Rows are one point carried round by a steady rotation, each followed by how many ticks it has turned.
The counts run from 0 to 154.
[  9   3   7  27  -8  -2  15   0  -2  -4   9   9  16   0   8   1  -8  36
  -6  -1   2   7  -3  17   2   4  11   9 -10   1   5   7 -10   5  -8   5
 -13   2 -16  -5  -7   2   7  24  13  -3  -4  -1  19  12  -3   7  12   2
  20   4 -22  -5  15 -23   9  17 -14  -3  -2  18  23   5  -1   9  -6  -7
  17 -25   0   3 -12  -6   9   2   0 -21   5 -15] -> 49
[ 16 -11   6  23 -13   4  23  -9 -11  -4   5   1  13  -9   7  -5 -13  23
 -10 -10   9   6   6  23   8   5   0  -7  -6  -3  16   6  -8  10   4   0
  -7  -1 -14  -7  -3  -9   1  27   8   1  -1   0   7   8  -7  11   1  11
  10   7 -26 -14   9 -26   1  10  -9  -4  -4  10  23  12   9   5 -12 -12
  13 -24  -9  -7 -12 -10   5  10 -16 -10  12 -14] -> 108
[ 11 -13  -6  25 -14  -5  14   1   3 -13  17  -3   7  -8   7   1  -4  33
  -8  -4   0   7   4  15  -5   7   5   2 -18   9  11  16  -1  19 -10   4
  -5  11 -17  -9   5   3   2  24  16  -7 -19  -4   9  -6  -6   7   5   2
   7   3 -25 -15  17 -18   6   9  -4  -4  -7  14  16   8  -4   9  -6 -22
  13 -24   3   5  -5 -12   9   3  -3  -2  -2  -2] -> 67
[ 24  -5   9  24  -5   3  12 -13 -12 -16   6   3  13  -7  13  -3   3  17
   5   6  -3   8   4  17  15   4  -5  12   2  -1  13  12  -9   0   0   2
   0   1 -18  -5   2  -7  -1  17   7   4  -4  -5  13   3   0  10   5  13
   8   0 -22   2  29 -17   1  12  -2  -6   4  20  13   5   7   0 -11 -15
   5 -27  -2 -13 -12  -3  -4   1 -14 -10  14 -24] -> 20
[  7   0  16  31 -15   5  17  -1   0 -13  -5  -9  23  -8   5  -3  11  19
   2   0   5   1  -1  18   8  10   0   8   3  -1  10   8  -2   7  -3  -3
 -22  -2 -19  -3  -5  -2  -6  26  10   1   7  -6   1  11  -4   7  17   6
   6   9 -25 -10  22 -19  13   1 -11  -8  -1  24  25  19   4  -1  -3 -11
   9 -25  -8 -11 -13  -6   8   4 -12  -6  14 -19] -> 43
[ 30 -15  10  25   2  -3  12 -11 -16 -11   5  10   4  -3   4  -8  -6  21
   0   3  -3   3   1  21  14   4  -1  15  -1   5  22  15  -9  12  -3   6
   2  -4 -17 -14   9  -5   6  18  11   8  -7  -1  16   4  -8   7   6   8
   4  -4 -26  -5  16 -18  -8  20   0  -6  -3   7  17   6  -2   8 -12 -18
   9 -23  -3 -10  -9  -6  -9   4  -7 -12  11 -20] -> 94
[  9   0  13  28 -16   2  20   3  -8 -11  -5  -2  15  -4   2 -12   4  23
  -5   2   7   1  -5  22   4   8   2   2   2  -1  12  10  -3   9  -4   0
 -14  -2 -10 -13  -5   0   0  26   8   7   9  -4  17   9  -7   6  14   6
  11   8 -25 -12  13 -13   9  10 -12 -11  -3  16  20  12  -1   9  -4  -7
   9 -25 -15  -7 -19  -8   2   8 -13 -12  14 -17] -> 39
[ 20  -8   3  21  -2   7  22  -1 -12 -10  11   1   5  -1  20  -2  -8  32
  -3   0  13   3   3  18   5   8  -7  -5  -9 -11  15   8 -11  11  -6   2
   0  -5 -18 -11   1 -11  -2  15  12 -11 -10  -3  10   2  -4  12  -1   7
  10   1 -24 -12  11 -20   4   8   3  -2   2  12  17  14   4   0 -19 -14
  20 -22  -1   1 -10  -8  10   9 -11 -11   9 -15] -> 8
[ 25  -4   8  31  -5  -4  14   1  -7 -20   2  -2   6  -5   6   0   2  28
  -3   8   7  -1   3  20   4   8  -6   6 -10  -6  12  11  -2  11 -13   0
 -10  -4 -18  -8   2 -10  -1  16  17  -3 -12  -5  -4  -5 -11   9  11   2
   3   1 -22 -16  14 -10  17   7  -1 -11  -5  14  14  17   3   7 -16 -22
   7 -25 -10  -4  -7  -6   9   5 -11   0   5 -12] -> 76
[ 11  -4  12  30 -19  -4  12 -11  -7 -10   4   1  15  -6   3  -2   1  24
  -8  -2   4   4  -6  17  -4  10   5   2  -3   4  12  18 -10   8   4  -8
 -10   4 -17 -14  -7   0   5  27   8  13  -7  -6  19   5 -11   2  13   9
   8   1 -23 -14  17 -16   7  14 -14  -9 -10  13  19  14   1   7  -9 -11
  12 -19 -10 -11 -10  -1   1   9 -13  -7  14 -13] -> 35
[ 14   3  21  37  -2   3  23   6  -4  -7  -3   2  15  -5   5  -6   4  24
  -2  -4   8   2  -2  24   8   1  -7   5   5  -2  13   5 -13   3  -4   3
 -12  -7 -13 -11   2  -6   1  25  10   7  12  -3  14  13  -5   7  15   5
  13   6 -24 -13  14 -16  10   6  -7  -8  -5  21  17  12  -1   1  -4 -12
  13 -25  -8  -7 -21  -5   3   3 -12 -18  16 -16] -> 117
[ 20 -12   5  19  -1   7  20  -7  -1 -13  17  -2  10  -6  22  -7   9  24
   6 -10  12  -4   5  15   9   8 -14   0  -2  -4  13   6 -10  21  -4   1
  -2  -2 -22  -7  11  -7  -6  21   7  -9  -3 -17   1   0  -4  15   0   4
   4   3 -28 -13  18 -26   3   5   1  -8   0  20  15  10   7 -11  -3 -15
  10 -20   7  -4 -11  -9   4   1  -9  -7  18 -15] -> 11
[  7  -6   6  28  -5   4  20   5  -4  -4  17   6  14 -10  10  -7   0  32
  -6  -4   7   8  -2  18   7  -1   4   8  -1   9  16  15 -12   9  -2   8
   0   4 -18  -8   0   2   4  28  12   5  -1  -5  20   9   3  10   2   1
  16   6 -21  -6  19 -14   1  10  -7  -1  -1  22  13   7  -3   5   1  -9
  13 -22   9   3 -16  -9   3   3  -6 -21   6 -14] -> 126
[ 17  -2  12  34  -3 -10   8  10  -2  -6   7   3  13  -3  -1   2   6  30
  -5  -1   0   2  -3  15  -6   2   2  14  -2  10   9  19  -5  17 -14   2
  -8   6 -14 -13  -3   7   1  22  21  11  -8   0  13   2   4  10  17  -1
  14   1 -21 -14  24  -7  12  10  -7  -5  -7  20  14  13  -8   9   4 -21
   9 -27   4  -1 -15  -2   0  -5   3  -7   2  -5] -> 58
[ 11  -2  -5  30 -21  -9  15   7  -8 -13   4   0  14   5  10  -3  14  33
  -1   2   1  11  -1  21   6  12   9   7 -13  -4  16  19  -7   6  -9   0
  -5  10 -12  -6  -2  13  -5  22   6  -8  -8  -5  12   3   2  -3  -1   4
  13  -1 -21  -3  23  -6  -1  10 -10  -4   3  18  19  11  -5  15 -18  -8
   8 -18   1  -1  -9 -18  -5   7 -12  -7   2 -11] -> 138
[ 15 -14  14  23 -11  -1  21   2  -7  -5   3  -3   7  -3   4 -14   5  19
  -9 -15  12   2   3  15   4   9  -6   2   4   3  22  16  -9  24  -7  -3
   0  -2  -9 -12   8  -4   5  23   5  11   1 -10  15  -1  -5  11   9  11
   1   4 -27 -19  15 -26  -5  11  -2  -1  -8   8  20  19   1   5   1  -9
  11 -19  -6  -5 -20 -10   2   1 -14   0  16  -5] -> 103
[  9  -5   5  30  -3   3  19  15   2  -9  11  -4  16  -4  11  -5  15  27
   7  -9   0   8   6  20  14   3  -4   9   3   8  15  18  -5   1  -9  -5
  -8   5 -17  -4   0   9  -3  18  13  -2   8  -3  11   7  13  17   3   4
  16   4 -21  -2  27 -11   0  11  -6   1   0  27  17  13  -1   6   1  -9
  15 -24   8  -2 -16 -16  -4  -3 -11  -9   2  -9] -> 129
[ 20 -14  15  29   6  -6  14  -3  -8 -15   9   0   4  -1  17 -14   9  22
   1  -2   0   0   6   9  10   9 -15   7  -4  -1  20   8  -9  16 -13  -6
   1   8 -13 -12   6  -2   2  13   4  -2  -4 -15  14  -3   3  16   5   4
  10  -3 -28  -8  29 -26  -2  11  -1   1  -4   9  20  16  -6  -2  -3 -16
  10 -16   7  -9 -14 -14 -12  -9  -2  -1   6  -7] -> 92
[ 15 -15   4  25  -5  -4  25  -6 -13  -1   5   3   6  -4  11  -8  -8  25
 -15  -8   8   7   3  18   2   8   0  -6  -8  -2  19  13 -11  14  -1  -1
   1   4 -12 -13   0  -5  10  19   3   2  -5  -5  17   6  -6   7   0   8
   7   0 -23 -15  14 -30  -8  12  -7   1  -6   1  27  13  -1   7  -8  -9
  15 -17  -5  -1 -19 -12   0   6 -12  -8  12  -5] -> 104
[ 21  -9  -2  23  -8  -4  16   2  -7 -17   4  -3   9   0  12  -2   3  30
  -2   6   5   7   6  23   9  11   1   7 -13  -3  12  12  -2  14  -9   6
  -7   0 -15   0   5  -6  -2  21  11 -19 -13  -8   0  -4  -8   5   1   4
   0   4 -29 -11  15 -17   5   8  -4  -9   3  14  19   4   6   9 -15 -22
   6 -23  -5   2  -1 -14  10   3 -16  -5   0 -22] -> 75
[ 12  -3   1  27 -14  -3  23  16  -3 -15  11  -5  10  -4   7  -4   5  35
   0  -3  10   2  -2  19   5   8   3  -6  -7   5  15  18   0   8 -12  -2
  -8   0 -17  -8   3  -1  -4  23  14   1  -8  -7  10   0  -1  14   6   4
  10   8 -15 -16  13  -5   9   1  -6  -4  -1  16  17  18  -1   8  -9 -15
  17 -25  -5   7 -22  -9   5  -1 -19  -2   0  -3] -> 140
[ 18 -15   0  26 -11  -8  17  -7  -9  -8   7  -3   5  -3  13  -2  10  23
  -7  -1   8   3  13  22   5  13  -5   6 -10  -8  13  14  -5  18  -4   2
   1   2 -11  -9   4   3 -10  21  11 -14 -16  -7   4   0  -2  -5  -6   6
   2  -2 -29  -7  21 -23  -1  10  -3  -8  -1  16  24   9  -1   3 -18 -23
   6 -15  -1  -3  -2 -17   3   8 -10  -1  11  -9] -> 1
[  7  -3  18  32  -4   1  19   0  -1  -8  -3  -9  10  -3  13  -2   7  21
  -1  -8   5  -2  10  20   2  13 -11  -4   5  -9  14   9   0   8  -1  -9
 -11   3  -8 -14  -4  -3  -3  15   7  -3   5  -3   0   3   1  13   5  10
   5   2 -24 -12  28 -29   8   6  -8  -2  -4  12  22  22  -2  -5  -9 -15
  13 -16 -10 -15 -14 -11  -3   1 -16   2  20  -6] -> 110
[ 23  -9  19  31  10  -4   7  -9 -12 -15   3   6   3  -2  12  -7  -2  23
   0   5  -3   0   2  13   3   8 -15   8  -3  -3  15   9  -8   8  -6  -4
  -2   2 -14 -18   3  -3   5  11   9   5 -13  -3  14  -3  -1  15  11   6
   8  -5 -23  -9  28 -24   6  15   0   2  -7   8  18  18  -9   1 -10 -25
  13 -22   1 -14 -13  -3 -13   0  -1  -2  13  -6] -> 91
[ 19  -6   4  34 -12  -9  15  15  -1 -15   0  -8  12  -2   4  -1  16  24
   2   1  -2   7   7  21   4  10   1  13  -8   5  13  19   6  11  -9  -3
  -7   8 -13  -7   0   5  -8  16  14  -5  -6  -3   0  -2   5   7   6   0
   8   1 -27  -7  29 -12   8   8  -5 -13  -2  18  18  13  -2  13 -10 -25
   4 -24  -3 -10  -3 -10  -3  -3 -15   5   0 -11] -> 65
[ 25  -8   9  19  -2   5  21 -13 -13 -14  11   5   9  -1  15 -11  -1  30
   0   7   2   2  -2  15  15   4  -1   9  -5  -7  17  11 -19   7  -5   6
   3  -7 -23  -9   6  -7   0  21   7   2  -9 -11  17   2  -8   9   5   9
   4  -3 -22   2  18 -21  -1  16  -2  -9   2  14  16   5   3   1 -12 -12
   7 -22   3  -7 -14  -8   1   3  -6 -20  15 -23] -> 16
[ 14 -19   7  25  -3  -1  16  -6  -5  -5  12   4   8  -4  15  -6  -7  20
 -10 -13   4   6  13  11   2   8  -8  -5   0   2  19  13  -5  18   2 -10
   1  14 -10 -11   0  -6   1  14  12   5  -7  -5  12  -1  -3  15   1  12
   9  -1 -22 -14  22 -34  -2  14  -4   3 -11   6  28  17  -1   0 -12 -16
  18 -21   3  -7 -12  -9 -10   0 -12   2  13   3] -> 100
[ 16  -7  11  20   3   7  21  -7 -10 -11  16   1   9   4  26 -17   7  26
   1  -3   8  -1   6  13  13  13 -13   7   1  -4  18   8 -15  11  -6  -1
   3   0 -20  -8   9  -3  -2  20   5  -5  -2 -21  12   0   3  13   5   9
   5   2 -23  -5  20 -28  -3  14  -3  -2   6  15  14   7   2  -4  -6  -8
   8 -14   8  -6 -16 -16  -2  -3  -7 -15  16 -17] -> 15
[  6   2  17  35  -8   0  18   7   3  -9   1  -2  18  -3   8  -7  19  25
   7   1   3   5  -2  15   4   8  -1  12   5  -3   6  13  -7   9 -13  -5
 -16   1 -16  -8  -5   7  -2  23   8   0   7 -13   9   7   1   8  21   3
   9   7 -26  -5  23 -24  13   9 -12  -7  -2  25  20  12  -5   1   3  -9
  10 -19  -2  -6 -16  -9   2  -2   0 -10  10 -14] -> 47
[ 27 -12   9  24   5  -2   5 -15 -10 -12  13  12   6  -7  10  -2 -11  26
  -3   3  -2   4   5  11   4   6  -7  11  -6   0  16  12 -14  12  -2   5
   3   0 -22 -11   4  -8   4  17  11   2 -16  -5  14  -4  -8  11   9  11
   7  -5 -24  -9  22 -27  -1  19  -4  -4  -4  12  12   7  -1   5 -14 -20
   9 -28   0  -8  -8  -3  -2   4  -3 -10  11 -14] -> 90
[ 21 -17   6  21   4  -2  18  -7 -11 -13  10   5  11  -5  12 -16   3  21
   0   0  -5   7   9  13  14   7  -6  13  -5   4  19  10 -11  15  -8   3
   3   4 -17  -7   2  -2   3  18   3  -2  -3 -11  14   1  -4  10   2   7
   6   1 -32  -1  22 -27 -12  15   0  -2  -4  12  17   3   0   4  -6 -12
   7 -17   6  -5 -10 -16  -9  -5  -8 -10   8 -19] -> 93
[  5   1  15  33   1  -2  15  12   5 -14  -1   1  15  -1  13  -5  15  27
   9  -1   4   6  -2  13  11  12   0  14   0   2  10   9  -1   0 -16  -6
 -17   7 -12  -5  -5   4  -1  16  14  -4   6  -4   7   9   8  18  11   0
  19   4 -25  -6  26 -17  12   7  -8   3   4  23  21  13  -2   5   1 -11
  10 -22   4  -5 -18 -15  -2  -7  -7 -11   7  -9] -> 51
[ 17  -2   4  33 -21  -4  11   5  -5 -10   7   2  15  -3   0  -1  10  28
  -8   0   1   4  -5  22  -1   4   3   8  -5   7  12  26  -6  13  -6   1
  -2   0 -13 -15  -3   9  -4  23  17   8 -11  -2  18   3  -4  -2  10   4
   8   2 -19  -8  24  -1   8   8  -9 -13  -7  26  14   9  -3   9  -8 -14
   3 -22  -2  -5  -9  -4   3   4  -9  -7   8  -6] -> 135
[ 11  -2  10  27 -11  -8  15   6   1 -21   5  -6   8   7  15 -10  23  30
   6   8   6   1  -2  16   1  18  -6   5 -11  -6  13  11  -3  16 -20  -9
  -9   3 -11 -12   0   8  -5  17  10  -9  -7 -15   2  -2   0  10  11   5
   7   6 -22 -14  21 -13  13   7 -11  -6   0  17  16  18  -8   3  -9 -13
  12 -16  -1  -6 -21 -13   5  -4  -4  -1   4  -8] -> 147
[  5  -4   6  25 -19   1  19  -6  -6  -9   6  -4  20   3   7  -8   6  21
  -7  -1   6   9  -2  23   2  14   7   7  -7  -1  14  10  -9   9   0  -4
 -10   5 -10  -9  -4   4   2  26   0  -3   1  -8  16  10  -4   7   7   6
   7   5 -25  -5  20 -24  -1  13 -17  -9  -1  17  26   6   3   8 -10  -3
   9 -17  -8  -4 -17 -18   2   7 -15  -7  14 -23] -> 38
